The rows of X fall into several groups, and each row is roughly a mix of its group's hidden directions.
X (106 x 10):
array([[-0.03,  0.19,  0.15, -0.08,  0.04, -0.27,  0.12, -0.29,  0.40,
        -0.16],
       [ 0.02,  0.26,  0.29, -0.19,  0.00, -0.27,  0.18,  0.29,  0.13,
         0.17],
       [-0.13, -0.29,  0.17, -0.25, -0.27, -0.09,  0.28,  0.26,  0.09,
         0.04],
       [ 0.13,  0.02,  0.13, -0.47,  0.22,  0.02,  0.11,  0.05,  0.32,
        -0.09],
       [-0.19,  0.17, -0.28, -0.16, -0.21, -0.36, -0.06,  0.27,  0.04,
        -0.11],
       [-0.11, -0.44, -0.10,  0.05, -0.16,  0.08, -0.09,  0.31, -0.27,
         0.03],
       [ 0.30,  0.30, -0.24,  0.00,  0.13, -0.08,  0.03, -0.08, -0.37,
        -0.16],
       [ 0.01,  0.14, -0.37, -0.12,  0.07,  0.43,  0.10,  0.24, -0.03,
         0.08],
       [ 0.10,  0.01, -0.54,  0.09,  0.30,  0.14, -0.08,  0.00,  0.03,
         0.03],
       [ 0.10, -0.14,  0.01, -0.20,  0.49,  0.26, -0.12, -0.16,  0.08,
         0.01],
       [ 0.23,  0.02,  0.09, -0.47,  0.22,  0.00,  0.05,  0.03,  0.30,
        -0.10],
       [ 0.02, -0.07,  0.06, -0.02, -0.22, -0.47,  0.06, -0.07, -0.37,
        -0.04],
       [ 0.23,  0.32, -0.17,  0.01,  0.27,  0.18, -0.26,  0.01, -0.26,
        -0.06],
       [ 0.48, -0.11, -0.02,  0.03,  0.03,  0.12, -0.16,  0.08, -0.21,
         0.30],
       [-0.20,  0.17, -0.31, -0.15, -0.21, -0.13, -0.18,  0.39,  0.01,
         0.03],
       [ 0.17,  0.25,  0.25, -0.24,  0.16, -0.17,  0.00,  0.22,  0.10,
        -0.34],
       [-0.04,  0.19,  0.17, -0.09,  0.04, -0.29,  0.14, -0.26,  0.39,
        -0.17],
       [-0.04, -0.07,  0.01,  0.27, -0.41, -0.06, -0.09, -0.15, -0.11,
         0.37],
       [ 0.11,  0.07, -0.08,  0.35, -0.14,  0.17, -0.21, -0.11, -0.32,
         0.27],
       [-0.21,  0.00, -0.17,  0.41, -0.24,  0.00, -0.03, -0.03, -0.32,
         0.15],
       [-0.40,  0.06, -0.20,  0.10, -0.01,  0.07, -0.20,  0.11, -0.27,
        -0.30],
       [ 0.00,  0.20, -0.02,  0.05, -0.28, -0.21, -0.35,  0.22, -0.23,
         0.19],
       [-0.37,  0.07,  0.05, -0.22, -0.11, -0.10,  0.17, -0.08,  0.18,
        -0.39],
       [ 0.36,  0.06, -0.25, -0.29,  0.17, -0.01, -0.03, -0.13,  0.31,
         0.04],
       [ 0.14, -0.23, -0.15,  0.11,  0.07,  0.19, -0.18,  0.32, -0.34,
         0.19],
       [-0.10,  0.19,  0.02,  0.31, -0.14, -0.10,  0.05, -0.02, -0.47,
        -0.17],
       [ 0.28,  0.13, -0.15,  0.08,  0.05, -0.49, -0.14,  0.04,  0.22,
        -0.02],
       [ 0.27,  0.22, -0.44,  0.12,  0.17,  0.01, -0.04, -0.10, -0.25,
        -0.01],
       [-0.25, -0.27,  0.21, -0.04, -0.36,  0.08,  0.13, -0.20, -0.12,
         0.19],
       [-0.03, -0.06, -0.05,  0.07, -0.14,  0.46,  0.22,  0.05, -0.35,
         0.10],
       [ 0.17, -0.08,  0.17,  0.20,  0.06,  0.45, -0.01, -0.19, -0.23,
         0.17],
       [ 0.13, -0.23,  0.19,  0.06,  0.03, -0.11,  0.43, -0.29, -0.17,
        -0.11],
       [ 0.05,  0.10, -0.44,  0.32, -0.11, -0.01, -0.07, -0.11, -0.23,
         0.19],
       [ 0.00, -0.15, -0.06,  0.18, -0.25,  0.28,  0.22,  0.01, -0.43,
         0.06],
       [ 0.06,  0.21,  0.13, -0.16,  0.37,  0.07, -0.15, -0.14,  0.39,
        -0.01],
       [-0.29, -0.19,  0.35, -0.15, -0.25,  0.07,  0.22, -0.11, -0.12,
         0.14],
       [ 0.23, -0.15,  0.09,  0.04,  0.39,  0.37,  0.01, -0.22,  0.06,
         0.06],
       [-0.20,  0.01,  0.53, -0.01, -0.14, -0.12, -0.02,  0.25,  0.01,
        -0.13],
       [-0.05,  0.24,  0.06,  0.27, -0.05, -0.10,  0.01,  0.09, -0.48,
        -0.21],
       [-0.42, -0.16,  0.20, -0.08,  0.00,  0.33,  0.07, -0.19,  0.03,
        -0.17],
       [-0.06, -0.14, -0.10,  0.18, -0.41, -0.26,  0.06,  0.11, -0.33,
        -0.01],
       [-0.04, -0.12,  0.17, -0.16,  0.30,  0.08,  0.32, -0.29,  0.19,
        -0.20],
       [-0.25, -0.47,  0.15,  0.06, -0.08,  0.16, -0.13,  0.01,  0.25,
         0.11],
       [-0.08, -0.29, -0.12, -0.28, -0.04,  0.07,  0.09, -0.16,  0.16,
        -0.42],
       [ 0.27,  0.22, -0.12,  0.15, -0.35, -0.24, -0.09, -0.17,  0.06,
         0.24],
       [-0.08,  0.21,  0.02,  0.43,  0.00, -0.10, -0.07, -0.38,  0.14,
         0.11],
       [-0.17, -0.28,  0.18, -0.07, -0.24, -0.19,  0.28, -0.06,  0.32,
         0.03],
       [ 0.46,  0.09, -0.02,  0.07,  0.07, -0.35, -0.13,  0.08, -0.07,
         0.22],
       [ 0.11,  0.32,  0.16, -0.15,  0.32,  0.14, -0.05, -0.09,  0.36,
         0.03],
       [ 0.17, -0.09, -0.08,  0.08,  0.05, -0.53, -0.08,  0.04,  0.28,
        -0.09],
       [-0.32, -0.23,  0.23,  0.09, -0.24,  0.12,  0.14, -0.12, -0.29,
         0.14],
       [ 0.24,  0.24, -0.01,  0.16, -0.06,  0.26, -0.07, -0.01, -0.30,
         0.36],
       [-0.01,  0.42,  0.23, -0.05,  0.10, -0.35,  0.01,  0.23,  0.07,
         0.07],
       [-0.39,  0.28, -0.14,  0.20,  0.00,  0.02, -0.19, -0.10, -0.15,
        -0.26],
       [ 0.33,  0.12,  0.05, -0.39,  0.19, -0.08, -0.02,  0.06,  0.31,
        -0.10],
       [-0.03, -0.35, -0.29,  0.04,  0.05,  0.33, -0.04, -0.25,  0.01,
        -0.22],
       [ 0.14, -0.26,  0.29,  0.11,  0.02, -0.24,  0.25, -0.31, -0.15,
        -0.07],
       [ 0.25,  0.14, -0.13,  0.19, -0.14,  0.29,  0.19, -0.07, -0.37,
         0.11],
       [ 0.17,  0.41,  0.08, -0.03,  0.22, -0.10,  0.09,  0.13, -0.27,
        -0.26],
       [ 0.22,  0.05, -0.09,  0.04,  0.08, -0.53, -0.08,  0.03,  0.27,
        -0.05],
       [-0.22, -0.24, -0.08, -0.12,  0.35,  0.29,  0.10,  0.08, -0.19,
        -0.22],
       [ 0.18,  0.10, -0.21,  0.05,  0.15,  0.31, -0.23,  0.11, -0.39,
         0.07],
       [ 0.43,  0.08, -0.08,  0.13, -0.01, -0.39, -0.14,  0.10, -0.06,
         0.19],
       [-0.03, -0.01, -0.12, -0.45,  0.08,  0.23,  0.10,  0.08, -0.05,
        -0.37],
       [-0.36, -0.12,  0.08,  0.32, -0.17,  0.08,  0.03,  0.04, -0.37,
         0.03],
       [-0.03, -0.27,  0.22, -0.26, -0.19,  0.04,  0.03, -0.13,  0.35,
         0.25],
       [-0.03,  0.10,  0.03,  0.37, -0.39, -0.25, -0.17,  0.06, -0.18,
         0.00],
       [ 0.39,  0.03,  0.01,  0.12,  0.13, -0.23, -0.32,  0.12,  0.11,
         0.24],
       [ 0.04,  0.14, -0.19,  0.40, -0.22, -0.09, -0.13, -0.03, -0.26,
         0.27],
       [-0.27, -0.17, -0.16,  0.24, -0.21,  0.11,  0.06, -0.12, -0.38,
         0.16],
       [-0.20, -0.01,  0.08, -0.01,  0.14,  0.44,  0.15, -0.32,  0.08,
        -0.19],
       [ 0.17, -0.30, -0.02,  0.21,  0.07, -0.26, -0.43, -0.02,  0.02,
         0.06],
       [ 0.35,  0.18, -0.14, -0.19,  0.24, -0.12, -0.15,  0.12,  0.29,
        -0.17],
       [-0.25,  0.24,  0.13, -0.06, -0.07, -0.21,  0.15, -0.26,  0.31,
        -0.23],
       [-0.03,  0.07,  0.15, -0.44,  0.06, -0.02,  0.32,  0.21,  0.21,
        -0.08],
       [ 0.11, -0.07, -0.32,  0.09, -0.28, -0.16,  0.11,  0.23, -0.36,
         0.06],
       [ 0.37,  0.08, -0.06, -0.28,  0.11, -0.08, -0.09, -0.03,  0.42,
         0.02],
       [-0.23, -0.13,  0.21, -0.06,  0.12,  0.44,  0.20, -0.23,  0.01,
        -0.11],
       [ 0.00,  0.23,  0.33,  0.02, -0.20, -0.30,  0.10,  0.18,  0.02,
         0.30],
       [-0.07, -0.38, -0.23,  0.05, -0.10,  0.20, -0.06, -0.33,  0.00,
        -0.25],
       [ 0.30,  0.11, -0.25,  0.21, -0.16, -0.13, -0.24,  0.23, -0.14,
         0.22],
       [ 0.00,  0.20, -0.40, -0.15, -0.03,  0.12, -0.11,  0.40,  0.06,
         0.12],
       [-0.24, -0.01,  0.52,  0.05, -0.12, -0.09,  0.01,  0.21, -0.07,
        -0.18],
       [-0.06,  0.14, -0.03, -0.08, -0.22, -0.11, -0.28,  0.41, -0.15,
         0.26],
       [ 0.42, -0.17,  0.06,  0.10, -0.03,  0.01, -0.05,  0.10, -0.10,
         0.43],
       [-0.30,  0.01,  0.26, -0.16,  0.10,  0.21,  0.21, -0.32,  0.04,
        -0.22],
       [ 0.35,  0.41, -0.19,  0.01, -0.11, -0.24,  0.03, -0.15,  0.03,
         0.08],
       [ 0.13, -0.21,  0.36,  0.15,  0.06, -0.09,  0.22, -0.38, -0.08,
        -0.07],
       [ 0.40,  0.29, -0.05, -0.01,  0.24,  0.15, -0.16,  0.06, -0.20,
         0.18],
       [-0.39, -0.08, -0.12, -0.15, -0.11,  0.23,  0.32, -0.04, -0.09,
        -0.24],
       [ 0.10,  0.37,  0.22,  0.03,  0.06, -0.19,  0.00,  0.29, -0.07,
         0.32],
       [-0.14, -0.45, -0.13, -0.08, -0.06, -0.04,  0.03, -0.15,  0.18,
        -0.34],
       [-0.26, -0.23,  0.32, -0.18,  0.14,  0.12,  0.05,  0.16,  0.31,
        -0.13],
       [-0.35, -0.16, -0.01,  0.34, -0.22,  0.10,  0.02, -0.02, -0.26,
         0.20],
       [ 0.17, -0.17, -0.03,  0.08, -0.18, -0.40,  0.18, -0.02, -0.37,
         0.01],
       [ 0.11, -0.34, -0.01,  0.19,  0.03, -0.30, -0.41,  0.03, -0.03,
         0.06],
       [ 0.04,  0.02,  0.06, -0.31,  0.36,  0.07,  0.07,  0.12,  0.27,
        -0.32],
       [-0.37,  0.08, -0.08, -0.12, -0.21,  0.33,  0.25,  0.00, -0.16,
        -0.15],
       [ 0.04, -0.42, -0.11, -0.07, -0.12,  0.16, -0.08,  0.31, -0.30,
         0.05],
       [ 0.04,  0.07, -0.42,  0.34, -0.17, -0.04, -0.06, -0.19, -0.21,
         0.13],
       [ 0.06,  0.26,  0.29, -0.04, -0.02, -0.24,  0.12,  0.31,  0.01,
         0.32],
       [ 0.07,  0.36,  0.16,  0.19,  0.02, -0.13, -0.06,  0.20, -0.15,
         0.38],
       [ 0.07,  0.34,  0.18,  0.00,  0.31, -0.07,  0.02,  0.28, -0.14,
        -0.28],
       [-0.09, -0.33, -0.10, -0.30,  0.00,  0.00,  0.10, -0.07,  0.19,
        -0.40],
       [ 0.23,  0.26, -0.38,  0.15,  0.24, -0.08, -0.14,  0.10,  0.00,
        -0.22],
       [-0.33, -0.08,  0.15,  0.33, -0.24, -0.03, -0.02,  0.09, -0.34,
        -0.08]])
Here is one row from each group, named. Which group is each of the other rows in?
[ 0.04, -0.32, -0.26,  0.21, -0.07,  0.23, -0.20, -0.28, -0.16, -0.10]
T
[-0.08,  0.03, -0.16,  0.38, -0.33, -0.09, -0.07, -0.10, -0.33,  0.07]
Q
[-0.24, -0.21, -0.27,  0.15, -0.08,  0.46,  0.04,  0.05,  0.01, -0.11]
G

[-0.09,  0.22,  0.23, -0.23,  0.24,  0.39,  0.00, -0.02,  0.21,  0.09]
G
[ 0.27,  0.42, -0.14,  0.04, -0.08, -0.23,  0.09, -0.14, -0.22, -0.15]
Q
[-0.09, -0.12, -0.38, -0.08,  0.37,  0.22,  0.08,  0.02, -0.10, -0.23]
Q
[ 0.26,  0.23, -0.34,  0.23, -0.04, -0.06, -0.04, -0.19, -0.27,  0.16]
Q
[-0.10, -0.21, -0.20, -0.28,  0.09,  0.22,  0.08, -0.13,  0.09, -0.41]
T
[ 0.14,  0.11,  0.06, -0.11, -0.08,  0.39,  0.25,  0.08, -0.15,  0.37]
T
[-0.12, -0.18,  0.16, -0.39, -0.13, -0.11,  0.28,  0.25,  0.15, -0.12]
T
[ 0.23,  0.00, -0.50,  0.01,  0.09,  0.09, -0.03, -0.24,  0.08,  0.21]
Q
[-0.07, -0.13,  0.04, -0.03,  0.13, -0.45, -0.19,  0.00,  0.36, -0.14]
G
